In the rows, zero is written as 128.
A state moves one step at a time under one of 6 hidden systems, and each row is a state written as 20 numbers. Each run below is a few steps of one system.
path 1, peti, 8 rows:
[[158 155 147 160 122 121 130 114 161 125 128 133 163 101 145 157 155 130
  111 114]
 [124  93 111 116 158 148 147 141 143 156 169 151 102 124 119 166 142 130
  109 116]
 [ 95 100 100 103 138 144 110 143 112 113  96 129  99 164 152 108 113 139
  159 130]
 [131 158 128 140 141 114 127  99 132  99  94 123 184 118 126  85 108 115
  133 143]
 [141 150 156 117 137 106 137 121 126 160 184 117 120  96  92 130 133 108
   93 125]
 [131 113 155 131 100 136 115 162  98 149 127 132  66 134 154 150 151 158
  149 121]
 [150 105 110 169 114 159 145 125 135  87  77 143 174 143 139 135 126 136
  148 136]
 [117 134  88 102 142 130 132 112 162 125 159 114 156 139  88 135 104  82
   79 121]]
path 2, bov:
[[147 175 134 140 161 134 139 130 173 132 179 154 125 113 167 200 153 107
   74 112]
 [ 92 119  97 105 138 159 144 152 127  98 159 169  50 156 145 153  79 167
  108 106]
 [103  86  90 110 114 155 120 114 129  74  56 126 140 149 112  70  82 147
  152 120]
 [143 115 134 104 141 115 113  90 145 151 114  84 185  97  69  77 145  68
  115 134]
 [141 157 188 105 134 100 100 143 114 192 164 106  77  93 139 138 180 104
  117 125]
 [146 144 168 162 142 153 138 148 116 103 101 174  85 118 209 152 150 174
  149 125]
 [155 106 100 169 137 188 184 124 141  69 120 160 164 143 104 151  90 119
   99 147]
 [113 136  97  96  67 126 110 130 140 116 157  80 118 154  63 132  83  87
   86 113]]
path 3, lum (8 x 20):
[[132 178 184 129  97 100  93 106 111  98  60 105 123  95 145  50 119 148
  153 121]
 [191 127 200 142 163 142 135 111 139 163 125 122 138  57 117 126 197  86
  103 137]
 [152 105 125 143  85 164 127 185 117 151 164 124  78 166 140 220 163 102
  113 136]
 [123 138  95 170  87 161 144 136 143  43  84 164 137 170 166 151  79 177
  138 117]
 [121 112 108  97 175 148 145  72 196  96 119 144 158  78  84  83 102 127
   73  89]
 [ 90 109 129  48 118 109  70 142 134 193 149  89  52 124 123 121 159 111
  119  94]
 [132 142 175 156 111 131 104 155  71 111  56 135  89 143 201 101 145 162
  200 151]
 [192 128 173 168 181 183 184 105 124  92 108 147 162  88  94 104 124  76
   90 175]]
path 4, deran:
[[159 208 161 175 123 122 148 118 145  85 147 148 143 110 152 155 109 134
   90 127]
 [134 108 129 123 154 137 143 104 186 130 149 162 123  77 125 151 142 178
   94  74]
 [ 94  78  93  76 108 148  84 130 160 122  88 114  94 146 140 120 132 138
  134  83]
 [129 135 128 118 150 153 101 129 115 103  63 106 146 154 161  94 138  58
  147 167]
 [152 146 164 124 190 139 156 132 105 158 173 133 118 105 110 123 138  70
  100 170]
 [126 149 165 124  94 123 136 153 104 133 176 138  43 112 110 143 102 168
  103 106]
 [153 127 138 165  69 154 128 118 147  63  69 134 140 120 129 127 104 172
  126 102]
 [150 100  95 123 147 146 133 100 188 128 119 116 197 114 101 143 155  83
   94 113]]
path 5, lum, 8 rows:
[[121 134 140 105 139 146  90 117 155 101  64 125 114 120 178 102 143 118
  133 112]
 [143 133 167 108 181 164 128 127 133 123 118 143  78  99 152 116 148  98
  103 132]
 [141 129 162 124 106 163 136 155 101 118 144 131  49 129 118 146 113 121
  105 131]
 [152 138 152 154  67 152 129 127 130  78  95 123 111 121 116 126 101 155
  118 113]
 [155 115 142 126 117 146 119 100 180 111 102 118 146  89 110 126 147 121
   96  95]
 [126 101 124  96 126 151  96 140 159 147 120 123  89 130 153 160 168 112
  117  98]
 [117 123 133 127 139 163 119 148 118  94  88 150  81 146 183 127 124 142
  144 129]
 [142 125 148 121 157 170 151 114 129  86 110 143 103 108 106  92  97 112
   93 137]]
path 6, bov, 8 rows:
[[113 118 123 143  89 127 114 154  91 118  94 130 107 163 159 126 124 164
  182 135]
 [143 136 106 160 140 122 144 103 146 105 101 130 219 132 127 121 126 113
  136 145]
 [120 144 116 112 131  98 138 133 122 173 206 114 127 127  83 150 122 103
  101 133]
 [ 96 140 136 121  97  98  97 153 101 140 123 131  75 144 172 129 130 180
  170 110]
 [136 106 109 167 166 138 154 104 140 104  82 161 201 121 150 115 138 156
  162 141]
 [140 108 101 127 137 133 160 137 109 160 191 109 153 147  60 150 118  74
  103 159]
 [ 96 179 142 110  67  82  75 156 100 139 133  95  80 159 161 128 119 137
  151 121]
 [130 143 130 162 172 107 141  89 157 106  90 170 188  93 176 107 140 188
  157 111]]
path 7, fov, 8 rows:
[[150  85  93 173 147 141 158 123 163 140 129 160 198 129 149 188 173 148
  141 121]
 [ 78  98  72  71 167 118 117 126 169 171 182 134 111 139 128 155 136 130
  108  90]
 [ 64 169  98  96 138  77  89 122 110 122 110 115 134 162 169  79  95 145
  173 131]
 [147 120 142 161 187 118 165 101  92 131 101 143 196 107 113  69 130 122
  166 179]
 [146 103 163 119 143 117 154 146  93 205 207 124  90  93  72 143 157 121
  115 139]
 [111 153 113 149  47  98 101 178  88 141 148 109  99 188 159 180 126 156
  169 132]
 [141 115  69 180 127 134 154 109 159  96 101 144 243 159 135 158 124 131
  143 140]
 [112 119 111  87 187 101 136  92 187 178 195 138 147  75  99 133 150 128
   76  87]]
path 8, Fono:
[[ 98 135 111 102 113 123 121 125 138 101 135 131  97 137 117 113  83 158
  115 101]
 [110 140 151 101 130 114  96 124 124 129 100 123  90 112 153  92 133 150
  144 109]
 [146 103 162 115 149 162 124 134 124 136 105 128  89 103 138 118 158 109
  121 130]
 [150 112 135 139  96 172 133 150 114 104 117 120  97 147 111 144 114 106
  114 140]
 [130 169 127 144  97 130 116 126 136  77 104 121 138 141 141 125  95 123
  118 126]
 [125 154 137 114 143 126 120 106 168 109 129 139 122  97 138 124 121 136
   96  97]
 [122  98 131 108 114 137 122 137 140 139 138 137  79 117 127 144 135 165
  119  92]
 [118  99 119 123 120 152 115 143 110 113  82 128 105 152 151 114 127 135
  161 131]]
path 9, fov (8 x 20):
[[145 107 126 166 133 166 177 167  82 127 161 157 100 157 121 168 113 134
  133 165]
 [120 119  84 136  64 122 141 131 140 116 168 118 142 154  69 162  82 147
  104 106]
 [126 160 124 137  85  80  96  95 177 124 113 107 185 110 135 129 139 156
  129  86]
 [136 114 144 128 190 129 119 109 157 150  96 153 146  93 185 125 190 139
  149 114]
 [ 99  83 110  85 190 161 132 152 107 155 141 146  68 147 142 121 134 108
  140 145]
 [ 97 148  99 113 107 116 125 143  82 108 137 104 118 180 100  97  66 103
  138 161]
 [162 176 154 177 104  99 148 107 119 114 132 115 195 106  92 109 111 127
  122 148]
 [167 123 174 154 125 122 145 127 142 166 159 147 119  72 131 170 178 163
  115 102]]
path 10, peti (8 x 20):
[[162  70 112 185 127 157 181 117 112 109 100 146 200 130  85 122 122 148
  156 157]
 [111 124  81  84  98 126 108 136 137 143 167  74 137 169  65 139 103  49
   87 135]
 [ 97 211 148 115 108  79  68 145 133 132 120 118  96 146 222 144 148 142
  149 106]
 [158 117 141 195 179 122 185 101 141 130 132 191 188  79 150 144 157 194
  149 125]
 [114  34  76  93 142 156 160 140 108 173 178 117 118 145  35 126 113  99
  118 143]
 [ 89 162 120  92  73 108  50 157  93 115  71  70  98 195 175  93 117  86
  171 143]
 [167 221 171 199 151  89 149  90 155  96 116 149 223  89 179 132 142 137
  123 138]
 [138  85 119 124 158 131 190 138 128 196 249 159 103  93  53 185 134 146
   79 114]]
path 11, deran, 8 rows:
[[137 187 152 149  87  88 122 118  93 112 123  87 170 131  96  85  94 101
  137 160]
 [172 154 175 175 122  89 147 116 132 169 166 132 167  75 118 157 176 145
  125 123]
 [120  79 104 137  95 133 129 154 140 160 157 150  97 140 140 194 157 195
  146  90]
 [ 94 112  58 132 112 147 117 137 136  75  81 134 156 197 162 133  93 137
  157 133]
 [114 154  99 118 201 107 135  96 138 126 129 123 205 130 122  85 116  78
  124 162]
 [106 149 162  92 164  73 117 126 101 201 185 120  90  90 119 103 148 138
  135 123]
 [138 107 169 154  75 129 123 155  76 128  93 132  76 124 140 116 135 195
  181 126]
 [166  78 102 181  97 167 169 124 123  97  97 127 198 146  77 136 115 121
  136 154]]
path 12, Fono (8 x 20):
[[ 91 118  74 123 152 142 161 110 140  72 127 164 137 147 116 101  55 175
  125 114]
 [ 81 139 126  70 131  86  95 104 122 139 131 104  99 111  99  54  95 148
  134 109]
 [138 130 188 103 126 114  86 141 103 180 117 105  71  96 152 113 188 116
  146 125]
 [182  97 161 166 128 188 145 156 109 123 103 138 107 128 145 165 171  98
  133 156]
 [148 129  99 160 100 171 158 129 135  63 116 130 165 160  97 145  78 100
   99 147]
 [100 193 104 112 103  86 109 104 164  93 140 116 153 133 121 114  77 138
   96  96]
 [106 145 148 100 152  93 101 114 160 159 143 141 101  86 167 129 161 178
  128  79]
 [133  47 134 118 151 168 137 147 114 158 110 154  80 119 138 135 168 157
  157 121]]

Which system made each run below?
path 13:
[[166 148 178 158  94 114 140 126 112 139 140 119 127  91 101 129 136 137
  120 130]
 [152 103 135 144  82 154 133 150 130 135 135 124 104 130 115 174 147 128
  116 115]]
	peti
path 14, 2 rows:
[[104 154  92 127 170 118 156 127 146 128 192 162 136 141 134 160  99 138
   98 124]
 [ 90 138 112 123 120  87 132 115 123 125 143 144 122 122 121 102  90 203
  148 100]]
	fov
path 15 (2 x 20):
[[141 122 128 121  92 126  97 135 138 145 112  87 142 137 122 140 157  83
  127 126]
 [138 169 133 138 148 133 122 133 145 117 128 133 142 136 174 158 147  91
  110 136]]
	fov
path 16 (2 x 20):
[[126 187 160 126 168 121 166 101 138  96 179 164 100  80 107 105  72 156
   70 113]
 [133 110 177 140  79 125 128 133  96 117 100 137  67  91 118  96 115 223
  159  95]]
	fov
path 17:
[[101 159 121 131 121  99 115 125 125 112 118 138 127 141 161 116 109 172
  155 117]
 [136  89 121 141 158 136 149 109 124 129 102 143 169 113 112 100 134 144
  154 140]]
	fov
path 18:
[[148 144 136 157 150 120 145 131 132 146 154 141 156 123 149 165 154 119
  127 139]
 [113 102  99 127 140 135 151 150 108 147 165 144 113 152 122 155 121 137
  135 139]]
	peti
path 19, 2 rows:
[[121 148 127 145  59 100 119 126 147 111 137 133 121 124 127 152 108 203
  127  80]
 [133 103  95 147 123 133 119 104 175 107  68 134 195 130 153 133 153 149
  152 104]]
	deran
path 20 (2 x 20):
[[114 129  98 160 120 111 158 105  99  85 101 136 194 145  93  69  63 166
  166 152]
 [117 154 135  84 146  73  97  82 156 162 139  82 175  83  83  67 136  93
  107 111]]
	Fono
path 21 (2 x 20):
[[ 93 114  93 112 148 132 130 106 146  83  86 149 139 135 138  80  83 174
  143 106]
 [132  69 116 108 150 132 142 103 122 155 123 108 161 106  57  82 131 104
  131 139]]
	bov
path 22, 2 rows:
[[ 88 156  87  94 177 117  98 134 180 145 155 145 121 150 206 179 158 109
  108 101]
 [ 85 115 121 114 187 135 151 143  96 126 139 185  66 136 171 112 104 194
  158 129]]
	lum
path 23 (2 x 20):
[[107  93  81 111 145 165 140 105 191  84 111 169 121 123 132 140 100 172
   98  75]
 [ 91 110 115  62 140 123  87  94 158 118  91 107 106 104 109  57 110 133
  120  87]]
	fov
path 24:
[[101 128 103 113 131 105 128 152 129 167 183 140  99 144 142 172 133 151
  129 110]
 [101 140 111 139 116 126 120 133 114  89  86 146 125 156 170 110 101 175
  164 124]]
	deran
path 25 (2 x 20):
[[ 99 145  98 132 145 112 126 122 114 105 105 137 156 156 154 101  96 146
  160 143]
 [125 124 118 134 147 101 152 108 114 144 151 124 177 116  81  95 112 128
  135 143]]
	bov
path 26, 2 rows:
[[159 174 143 146 140 135 116  88 172  75  71 109 202 104 137  99 129  72
   97 134]
 [132 141 116 101 118 128 127 121 197 140 197 130 112 104 100 189 132 120
   46  75]]
	Fono
path 27, 2 rows:
[[ 95 153  86 139 145  97 133 159  70 146 153 128 148 196 153 132 107 113
  178 183]
 [129 145  98 172 147  92 179 115 108 139 181 142 208 137  84 131  97 140
  135 161]]
	fov
path 28, 2 rows:
[[137 132 161 135  71 119 137 156  66 142 159 105  77 132  79 121 102 136
  133 147]
 [169 136 136 186  43 125 126 141 120 110 110 108 172 147 118 165 137 136
  144 134]]
	fov
path 29, 2 rows:
[[126 158 134 132 188  93 131 133 103 185 170 125 157 132 151 134 164  82
  147 172]
 [113 150 117 154 155 106 165 158  82 153 194 161 115 154 149 160 114 153
  148 160]]
	fov
path 30 (2 x 20):
[[154 152 158 129 123 130 125 110 164 122 134 124 131  89 117 136 140 116
   84 101]
 [131 136 155 121 127 145 111 140 139 117 107 143  77 111 174 138 147 152
  125 100]]
	fov
path 31:
[[118 180 168 126 122 113 115 148  99 127 144 138  65 124 167 126 120 150
  133 126]
 [157 109 145 181 109 141 166 120 123 103 108 159 149 104 119 129 121 189
  144 122]]
	peti
path 32 (2 x 20):
[[124 197 111 168 107  65 143 139 123 151 209 127 179 152 135 188 117 135
  122 141]
 [ 75 145  84 140 112  78 137 138 121 143 178 158 127 157 153 161 100 216
  159 104]]
	bov
path 33 (2 x 20):
[[128  97 176 109 125 119 121 144  80 179 129 122  60  94 120  96 157 161
  162 124]
 [175 101 154 171  98 169 135 138  96 104  63 116 148 132 127 118 146 108
  159 163]]
	peti
path 34, 2 rows:
[[137 215 184 152 158 113 158 130  74 103 152 148 107 115 140  92  86 118
  121 177]
 [159 122 177 151 115 121 174 102 130 133 162 150 117  53  66 115 114 196
  101  96]]
	deran
